The rows of Z fall into several groups, and each row is roughly a mix of its group's hidden directions.
Z:
[[-33  13   0 -21 -15  -3 -20   0 -26   8]
 [-24  18  32  -3   6  -1 -12 -21  -4 -25]
 [ 34 -28 -18  22   0   9  10   6  14  -6]
 [-16   5 -27   7 -12   6 -10  10  35  22]
 [ 15  13 -44 -15  -7 -17 -12   6   6  -2]
 [-15   6  38 -15  13 -18  -1  -2 -12  23]
 [-10   5 -22  -3 -14  21 -31 -25  18  -5]
 [ -5  10  28   1  10 -27  17  21 -25  -5]
 [-10   1  46   5  24  -1   4 -14  -9   5]
 [ -2  10 -25  10 -22   1 -31  -8   8 -28]
 [ 15  11  28 -16   2   4 -36  -5  -6 -20]
 [-26  39  15   0  11 -11 -12 -17   7   8]
 [-26  25 -10 -13   0 -24  -9   3 -25  17]
 [  5  20 -35 -26 -20 -15  -7   8  -8  -5]
 [ -6   4  35 -17  11 -28 -21 -14  -7   2]
 [-36  21  10 -19  -9  12 -15 -17  -8  12]
 [-29  14 -16   5  -3   2   8  10  39 -11]
 [-11  -3   5 -14 -14  33 -16 -30  14 -12]
 [ 30 -27  23  17   3  14  -8  -6   9  18]
 [  1 -19  38  17  19  10   5 -12 -19   7]
 [ 16  10 -40 -12 -14 -11   0  10  24  -7]
 [ 21 -22 -32   6  -5  17  -2   0  16  24]
 [-15   5 -20 -13  -9  22 -25 -24  16  16]
 [ -8 -15   7  26  11   8  32   1  30  -5]
 [ 26 -36 -18   2  -8   8  17  20  -8  -3]
 [ 32 -24 -21  24  -1  -2   5  18   3  13]
 [ 16  -4  29  -2  14  -4  19  -6 -13 -36]
 [ 13 -16  47   2  -5  16   9  -6 -13  -4]
 [ 13 -15 -35  11 -17  27   7   8   7 -16]
 [  2 -21  29  20  23   4  21 -11 -19   2]
 [-19  12  23   5   4   9 -27 -31   5 -16]
 [ 31 -12   6  -3  -9   9 -33  -4  -5  27]
 [ 30 -23 -16  16   2  -7  17  24  -2  17]
 [-11   5  17  12   2  13 -26 -32  11 -25]
 [-18  15 -24 -20 -30  -5   6  10 -18  15]
 [ -6  -2  33   5  -7  34  -7 -13  23 -10]
 [ 14   0  36  -8   8   0   6  -7 -15 -35]
 [-14   6  45  -5   4   9  -1  -6 -18 -21]
 [-17  11   7  -5  -4  17 -18 -31  15 -30]
 [ -5  28  20  12  19 -36 -10   2   4  -1]
 [-23  -2   5 -25  -7  27   9 -18  -7  27]
 [-23  16 -17 -24  -9 -14 -25 -15 -20   1]
 [ 18   1 -38  -7 -14  -7 -19   5   7  25]
 [-31  22  -1 -39  -6   5   3  -7  -1   8]
 [-18  28 -10  -9   1 -28 -28 -12 -10  -7]
 [-10  12 -42  -1  -7  -9   2  10  30   1]
 [ 14  -9 -19  13   1 -22  13  37 -19   3]
 [  6  13 -44 -18 -14 -18   0   7  -9   4]
 [ -8   3   7   5  -2  17 -18 -31  17 -34]
 [ -8  22 -15 -18 -17   2 -39   8  14   5]
 [  4 -10  32  19  16  11  -3 -24   9 -25]
 [ 21 -34  -1   3  -7  32  17   3  11  -5]
 [-32   3  12  19  12  11   5   2  35  -8]
 [  4  20  -8 -29  -9 -16  -2   1 -32 -22]
 [ 14 -10 -12   0   8 -35  11  27 -23  10]
 [-25  37   8  -3  11 -24 -12  -8  -6  11]
 [  7 -29 -26 -14 -12   7  16  16 -24  13]
 [ 21 -21  29  14  21   1  20 -10 -10 -14]
 [ -7   7  17  -3  10 -22   6  20 -24  34]
 [-29  20  35 -10   9  -2 -10 -19  -8  -6]
 [ 16 -12  -8  25   2 -10 -18  13 -10  37]
 [-19  14 -12 -21 -11  -1 -31 -28  -5 -12]
 [ 22 -17 -27  20 -12  14   8  21   6 -20]
 [ 27 -14 -11  26   4  -5  20  31   3  -6]
 [-27  29   8 -17   5  -9 -17 -28  -1   9]
 [  4  21  24  22  19 -32  -6  13   7  -6]
 [ -2  -2 -14 -24  -7  22  23 -11  22 -27]
 [-32   0  37  13  17  11   2  -7  -9  -5]
 [ 15  -2 -37  13  19 -11  -8   1  30   2]
 [ 14 -15 -31  11  -4  -3  -4   1   2  40]
 [-13   6  46  -3  21  -7  13  -6 -13   0]
 [ 10  -6  17   5   8  28  13 -25  33  -1]
 [ 31 -25 -14  19  -4  11  13  17  11 -18]
 [-20  27 -28 -21 -19  -7 -16  10   6  -1]
 [  7   2 -39 -12 -18  -9   5  26  -3  16]
 [ 10  -2 -36  12   7  -5 -14   3  33  15]
 [ 16  -4 -27  -2 -17  -2  17  16   9 -35]
 [ 14  -1 -24  11   4 -34   3  29 -16  -4]
 [ 15 -35  -2  -2  -8  30  24   9   0   8]
 [-17  12  -9 -18 -12  18  -8 -23  17 -31]
 [-14  23   0  11 -11  14 -27 -15  18 -27]
 [ 21  -4   9  -5  15 -14  24  -7 -26 -29]]
One row of each group comes first, with its name. Which group is each row after those in?
[ 14  -2 -30  10  -7  23   0 -17  24 -22] -> H
[-33  21  23 -17 -20  12 -12   5  -3 -10] -> P
[-12  12  23 -21   6  -7  32   6  -7 -27] -> G

[-30  30  10  -9  -4  -6 -28 -18  -2  -3] -> H
[ 31 -33 -25  -6   0   8  18  -4   4  -3] -> H
[ 15 -27 -33  -3 -18   5  -1  18 -16 -13] -> H
[ 20 -19  17  23  18  10   1  -4  33  -7] -> P
[ 13 -13  29  37  17  -6 -13  -7  -6   2] -> G
[-14   0  38  -5   4   5  12  -6 -33 -13] -> P
